In the data rows, the value 128 means zero.
Each row of this table is followed by its label. One hidden rule gives the labels. It looks at one to three of the table's principal directions, none of them among the few with the most spread.
[109  92  69 155 148 171 138 127 148 145  88 100 131 135  95 102 141 129
  99 187 109 147 159 138 105 121  78 102 154 143 158 126] d
[ 55 107  98 136 180 131 111 155 156  78 114 167 144 153 143 110 212  83
 107 137 106 140 104 190 122 192 121 182  95  37 160 146] d
[154 127 111 122 120 140 131 118 124 123  94 113 119 122 130 106  99 133
 123 138 118 133 140 116 139  99  99  94 157 146 145 128] d
[ 78 156 191 145 113 127  90 154  86 102 169 169 134 140 103 127 176 156
 117 114 184 135 101 117 102 113 152 173 101 112  54 120] d
[109 122 103 134 137 174 139  99 163 142 117 152 138 117 124 156 127 145
 126 152 108 133 131 137 125 138 120  97  95  95 156 110] d
[207 135  92  67 138  82 108 216 135  93  89  85  85 114 120  53  99  36
 127 119  85 139 105 113 179 138  89 109 191 167 165 157] e
[127 111 155 159  98 155 138  83 123 175  91 111 148 136 128 149 107 195
 132 145 158  82 175  91 102 108 123 123 118 130 108 128] d
[135 193 196  74 113  72  91 184  80 112 224 178 107 129 127 147 127  91
 140  59 153 155  64 112 157 135 222 171 122 144  62 116] e
[131 114 142 162  99 150 157  65 114 182  92 102 148 142 139 171 110 211
 131 140 127 102 181  97 120  89 115  80 104 139 130 112] f
[169 191 145  94  86  82 128 117 108 111 137 107 104  82 156 148  92 120
 173  81 109 135 110 142 179 104  90  94 148 141 130 115] e
[112 114  94 153 143 160 143 111 148 117 119 121 130 115 113 126 140 139
 120 158 115 146 133 149 115 115  83  95 121 127 153 115] d
[140 106  86  93 164 127 146 124 192 131 131 153 117 124 162 135 105  64
 132 125  84 135 108 175 156 200 141 139 130  84 194 140] d
[ 83  85 138 235 111 176 158  65  83 164  89  58 156 154  89 123 151 241
 101 187 183 107 209 103  60  41  69  98 148 187  88 109] e
[ 96 128 119 151 127 154 145  60 147 132 132 166 158 123 154 172 130 164
 146 132 132 116 149 152 119 139 159 136  94  78 135 116] d
[ 99  59  95 186 139 172 147  96 137 177  60  71 159 159 110 106 147 170
  97 192 139  93 195 114  72 121  95 133 146 141 137 144] d
[153 126  98 101 143  91 120 158 151  90 104 136 121 121 152  94 123  67
 146 114 108 116 126 150 152 171 130 167 152 101 159 163] d
[147 176 161 139  70  37 132 122  55 162 167  55 128 109 134 153 124 148
 176  84 151 119 168 127 118  90 124 163 176 210  64 135] e
[101  88 112 141 132 109 144 106 130 188  67  55 143 145 165 123 145 120
 126 138 108  91 174 162  98 165  66 175 163 119 160 165] f
[137  27  67 144 181 215 167  89 204 171  42  81 138 150 131  95  97 119
  81 201 100  92 150 121 113 155  96  80 145 114 208 136] e
[152 179 127  56 138  97  71 223 109  49 144 157  88 100 119  58 133  38
 123  95 112 179  50 136 156 128 100 146 164 132 128 145] e
[123 144 129 108 129 116 114 150 119 130 152 156 119 130 124 125 122 104
 129 117 133 148 121 134 128 142 154 160 147 132 118 133] d
[177 169 124  86 110  87 101 169 130  74 151 158 109  99 130 104 112  84
 153  99 121 147  96 127 158 133 137 139 137 128 122 144] d
[164 148  83  62 156 154 118 146 178  91 143 192 111  98 136 122  89  62
 132 122  82 162  75 134 173 157 170  94 118  97 176 118] d
[123  92  71 138 138 163 171  53 178 181  92  99 142 127 158 158 100 133
 128 162  87 119 164 164 135 155 115  95 143 106 187 119] e
[152 181 159  94  94  70  88 178  84 102 165 127 114 117 119 111 135  99
 143  91 142 143  98 112 148 117 157 157 150 153  72 136] d
[127 167 129 109 134 110 106 154 107  59 147 138 114 108 129 100 144  94
 133 106 128 155  84 146 156 111 121 122 143 123 117 119] f
[181 164 119  63 129 116 120 142 149  82 130 134  93  95 155 114  88  69
 138  99  88 149  63 143 204 136 117  73 145 109 163 114] f
[112 163 100  80 155 153 118 143 163  87 146 207 108 101 139 144 126  85
 131 114  81 180  74 168 165 155 117 100  97  70 181 107] f
[ 79 100  51 174 171 147 151 105 154  93 125 133 142 118 123 110 167 114
 125 165 113 161 156 199  90 135  78 146 145 117 172 135] e
[166 208 107  22 155  71 100 209 120  50 184 204  72  91 154 107  96  10
 152  55  72 210  48 168 205 147 143 132 161 127 172 127] d
[ 51 111 143 159 152 157 116 127 121 115 115 156 148 147 128 125 187 150
 108 139 146 125 127 150  82 139  99 172  95  80 126 135] d
[176 156 122  67 123  98 112 140 157  91 139 148 113 105 164 120 101  65
 148  95 100 127  76 142 186 167 163 127 131  90 145 137] d
[110 154 129  93 148 124  94 166 122  64 138 158 107 114 136  81 143  69
 117 110 128 160  70 163 142 139 103 154 157 100 132 135] f
[126 156 131  73 164 133  91 171 151  30 152 217 112 113 149  95 139  60
 125  96 119 156  42 151 162 160 157 147 102  57 148 134] d
[153 132 139 103 114  99 132 133 128 171 145 110 124 127 141 148 108 114
 140 109 116 121 128 120 132 147 148 141 131 147 126 138] d
[151 113 151 135 117 159 152  84 143 166 132 119 136 133 131 165  93 169
 125 134 135 102 129  93 140 116 166  77  98 133 123 103] d
[156 211 177  73 103  83  91 168  99  66 206 165 102  91 127 135 120  88
 156  66 143 153  46 123 182 118 181 125 121 129  75 104] e
[177 107 128 109 138 153 118 135 176  80 141 153 118 130 121  96 107  99
 105 142 138 124  70 108 162 143 176  94 111 101 126 123] e
[116  44  76 194 151 187 170  79 163 171  50  54 148 147 110 106 127 167
  98 205 126  93 194 126  87 116  65  91 152 147 168 133] d
[136 173 137  79 123 105  97 170 124  92 156 171 106 101 135 120 128  85
 141  94 113 162  78 145 144 141 114 145 124 110 132 135] e
[157 137 121  71 139 101 104 170 156 102 136 153 117 130 149 112 130  60
 126 107  96 133  77 135 168 182 167 144 117  86 145 146] d
[194  85  88 125 122 140 161 111 156 183  58  45 120 129 127 112  71 127
 123 163  94  96 172  95 148 119  93  64 170 174 173 135] d
[163 146 108 103 115 108  97 163 155  76 129 169 127 113 122 103 137  96
 141 126 117 135 105 123 147 152 147 141 107  93 125 149] d
[ 86 168 143 117 142 108 123 154 100 115 200 164 115 133 120 163 166 114
 124  98 115 186  88 160 143 127 147 126 103 128 116  96] f
[158  78 103 129 148 171 157 116 170 168  99  97 119 135 118 124  94 130
 103 164 104 121 133 109 128 130 102  69 127 148 174 121] e
[183 120 128 116  98  89 178  83 118 224 123  34 115 123 160 175  68 143
 148 111  90 114 166 123 149 114 101  78 164 199 155 121] f
[ 83  96 108 178 151 203 174  51 152 159 111 157 153 148 129 184 124 200
 114 163 120 127 169 132 121 111 141  70  81 100 163  86] d
[138 192 177  91 103  67  96 175  76 101 203 160 107 115 128 132 132 105
 148  69 148 162  86 127 139 114 160 167 136 156  75 129] d
[104 116  66 169 155 141 140 126 136  76 118 136 133 127 108 104 163 129
 120 160 113 165 150 164 119 107  89 109 134 128 156 123] d
[162 152 132  77 108  83 113 144 147 143 124 141 124 112 158 139  99  83
 165  94 113 100 126 129 156 185 168 175 138 100 131 154] d
[104 125 114 134 146 150 114 163 134 109 130 155 127 134  97 117 162 125
 109 147 120 155 116 126 115 128 115 122 102 118 133 123] e
[106 167 169 147  95 124 107 115 102  85 140 167 136 116 129 142 153 175
 144 110 159 128 118 127 125  99 116 134  91  95  89 119] d
[153  76 137 132 123 101 118 167 152 154  59  69 133 158 129  90 146 111
 116 146 129  63 149 102 119 178 101 167 130 112 132 177] e
[ 97  95 119 189 129 173 152  80 135 142  81 123 149 136 117 134 128 193
 127 165 155  98 189 123  94 105  94 122 125 121 136 124] d
[167 180 125  88 129 121 107 174 133  59 188 214 101 105 105 125 108  97
 138 104 121 184  76 116 173 114 176  98 106 129 122 107] d
[179  72 117 119 144 172 133 108 185 118  99 103 124 136 132  81  86 102
  96 164 140  94  96 106 145 148 150  95 148 114 142 135] f
[144 140  57  59 169  85 116 183 169  91 124 143 103 112 157  94 129   4
 138 110  57 165  92 192 174 202 122 160 168  95 198 156] d
[119  97 133 146 138 152 126 112 156 104  90 109 138 131 137 104 145 130
 115 148 141  90 114 134 125 146 105 128 117  84 134 137] e
[145 142 157 119 120 135 139 123 113 158 174 155 123 139 117 172 101 157
 126 113 133 142 121  90 143 105 189  92  99 158 109  97] e
[106 149 132 171 104 115 153 128  65 186 134 102 123 131  91 168 127 198
 142 130 131 156 206 111  97  59  78 106 143 215 114 106] f
[116 207 193 121  86  67 100 158  38 120 217 149 120 114 110 150 135 146
 161  69 180 155 122 112 117  80 177 179 147 190  34 115] d
[113 118  90 178 116 135 157  75 111 159 120  84 152 124 117 143 128 170
 140 157 134 126 195 137  97  93 122 120 159 171 119 119] d
[149  90  92 172 117 162 184  51 143 195 103  46 131 109 120 143  71 171
 134 170 131 111 192 130 102  89  76  75 182 198 150 113] f
[154  78 131 136 128 156 129 119 168 134  49  72 132 136 134  92 120 131
 109 161 129  67 128 104 134 147  86 103 129  99 147 146] d
[122 113 125 148 134 145 152  88 155 134 157 156 135 136 135 163 123 149
 127 135 130 134 128 144 131 139 155 113  97 109 137 112] d
[ 89 182 200  81 126 105  73 159  90  71 184 182 121 120 156 119 167  94
 124  68 154 146  33 148 132 142 154 186 105  76  79 130] f
[ 88  64 135 142 171 192 126 129 164 135  90 141 140 173 127 114 168 138
  68 166 120 116  99 122 109 157 113 112  74  68 158 128] f
[160 108 158 136 107 141 111 129 150 111 113 110 137 124 117 102 128 141
 120 144 160  83 104  90 121 131 133 122 104 111  96 140] d
[138 190 147 116  86  55  95 171  56  96 141 143 118 127 127 114 144 131
 154  86 136 157 147 122 137  91 121 165 154 158  87 145] d
[149 111  94 158 127 152 175  86 133 147  60  80 113 107 130 125  72 163
 144 151 113 116 194 133 135  83  31  66 178 170 186 118] d
[123 112 151 116 130 108 111 174 105 154  95 109 126 153 130 109 150 124
 113 119 121 113 136 104 107 138  99 159 123 135 131 158] f
[ 86 107 129 154 146 149 123 135 134 108  95 148 139 146 128 124 180 154
 108 142 117 130 128 138 106 132  74 127  76  81 152 136] f
[ 94 100 116 156 134 132 126 121 142 129  91 116 143 142 133 112 161 132
 121 151 135 106 154 153 101 155  93 168 131  94 136 151] d
Here are more rows. What is the label of each one?
[134 119 142 131 125 144 123 133 117 136 111 107 122 137 113 107 114 133
 112 140 149 115 129 104 130 112 129 118 155 147 111 123] ~ e
[161 202 150  93  92  51 129 159  59 154 193 116 100 110 124 163  94 117
 167  69 121 167 139 118 161  90 158 127 171 216  93 110] ~ d
[110 176 101  58 165 104  90 205 133  80 174 223 110 117 131 120 147  39
 135  91  90 188  75 160 153 178 178 178 119  91 151 137] ~ d
[116 129 101 126 139 159 121 125 167  80 118 190 123 113 131 120 141 126
 122 143 107 161 105 160 127 138  79 112  93  72 170 130] ~ e
[ 80  89 109 145 159 126 117 156 150 122  96 145 141 160 132 105 183 105
 108 148 123 118 141 159 101 185 111 194 116  74 150 163] ~ d
[126 131 155 120 108  91 129 150  96 199 122 109 133 155 132 167 139 151
 134 107 110 116 163  99 118 136 136 146 105 150 120 139] ~ f
[103  84  86 153 146 143 145  83 155 141  85  95 155 148 154 118 146 122
 116 159 115 103 158 160 118 159 130 146 146  92 153 143] ~ e
[133 139  93 116 144  97 167  83 120 140 161  88 113 107 169 142  92  87
 148 103 102 157 133 193 149 126 118 124 200 168 161 117] ~ f
[136 177 172 129  96 109 134 117  63 154 181 119 122 112 115 167 103 172
 151  93 153 143 137  95 123  61 153 107 134 202  78  97] ~ d
[ 71  26  98 185 159 171 142  94 161 163   8  47 160 186 148  84 187 144
  71 198 116  73 172 155  87 168  43 146 139  69 173 163] ~ f
[109  71 116 163 144 169 166  47 177 168 106  94 155 133 156 150 117 149
 124 158 137  79 147 153 106 160 131 129 122  95 151 128] ~ f
[100 128  89 128 155 194 137  83 185  89 131 207 137 113 139 152 128 131
 123 150 104 154 101 164 146 147 142  88  80  49 173 100] ~ d
[181  93 127  98 139 146 144 111 169 150 119 109 121 141 149 125  83 105
 109 134 110 107 100 106 162 152 167  86 127 123 154 126] ~ e
[169 155 166  95 101 115 115 126 144 101 148 168 120 121 149 150 110 131
 140  97 124 122  82 110 175 138 164 100  79  86 118 120] ~ e
[145 117 148 128 116 106 134 143 100 181 144  89 128 153 115 138 123 138
 118 124 134 122 145  93 118 118 158 130 138 182 101 129] ~ d
[100 104 115 139 148 162 155 133 144 206 110 151 136 145 109 181 125 163
 126 146 101 126 178 107 100 144 123 118  83 134 169 119] ~ f
[150 181 175  76 100  83 117 151  86 159 168 133 109 116 147 168 109 125
 149  69 107 148 101 110 149 115 137 121 113 156 115 120] ~ f
[ 87 144 138 156 127 118 136 115 103 129 175 115 131 129 119 157 166 145
 126 123 134 156 120 159 120 112 121 123 118 141 104 102] ~ f
[ 90  80 127 144 172 238 141  87 183 143 138 186 147 139 111 148 119 155
  89 172 147 122 101 113  98 142 174  98  73  85 144  98] ~ e
[106 186 177  61 131  72  87 167 104  86 183 185 116 128 176 141 158  68
 139  53 116 151  47 164 166 173 173 185 104  68 111 135] ~ f
[132  48 130 143 166 196 152 101 210 158 102 158 149 166 129 143 113 140
  98 169 138  70 125  97 127 189 197 117  67  66 157 128] ~ d
[ 50 138 198 125 148 133  93 174 104 121 172 193 137 165 122 154 205 139
 100 102 149 139  75 127 104 157 159 179  45  70  92 122] ~ f
[113 121 209 180  79 144 123  90  90 166 127 106 149 144 109 148 130 223
 126 134 206  75 156  75  85  86 137 140 108 146  48 121] ~ d
[203  85  93  85 149 150 122 158 191 120  96 148 119 136 126  83  81  77
 108 151 105 112 109  88 151 165 170 109 128 117 168 154] ~ d
[172 147 126  78 130 132 108 175 146 103 125 152 102  96 121 106 104  96
 132 115 102 147  84 108 141 125  91 100 112 131 156 136] ~ f
[118 102  96 163 136 165 161  81 134 154 110  98 132 126 122 133 110 158
 119 162 126 134 165 139 111  99  93  92 154 156 150 112] ~ e
[142 137 134 152  94 143 159  58 126 166 145 104 136 121 129 181  99 185
 138 137 130 127 148 121 145  94 143  65 119 148 113  89] ~ e
[164 154 135 107  98  48 112 173  97 139 147  81 119 132 123 118 134  92
 148 102 125 123 135 119 151 140 157 161 164 170  90 146] ~ d
[128 187 200 100  93  61 102 196  58 166 200 137 113 133 105 173 150 140
 145  70 137 152 111  90 125 112 159 154  94 181  65 121] ~ f
[111 139 132 149 111  81 124 158  75 156 127  93 135 140 112 130 161 147
 139 119 130 133 177 120  95 106 104 165 142 177 103 145] ~ e
[129 140 173 153  98 121 130 123  88 159 157 117 136 136 102 155 125 183
 133 121 168 115 150  84 109  88 160 126 116 175  70 113] ~ d
[ 94 176 189 142  98  86 107 147  48 128 177 143 127 141 115 145 151 161
 139  89 177 141 138 116 115  91 159 176 140 163  52 118] ~ d
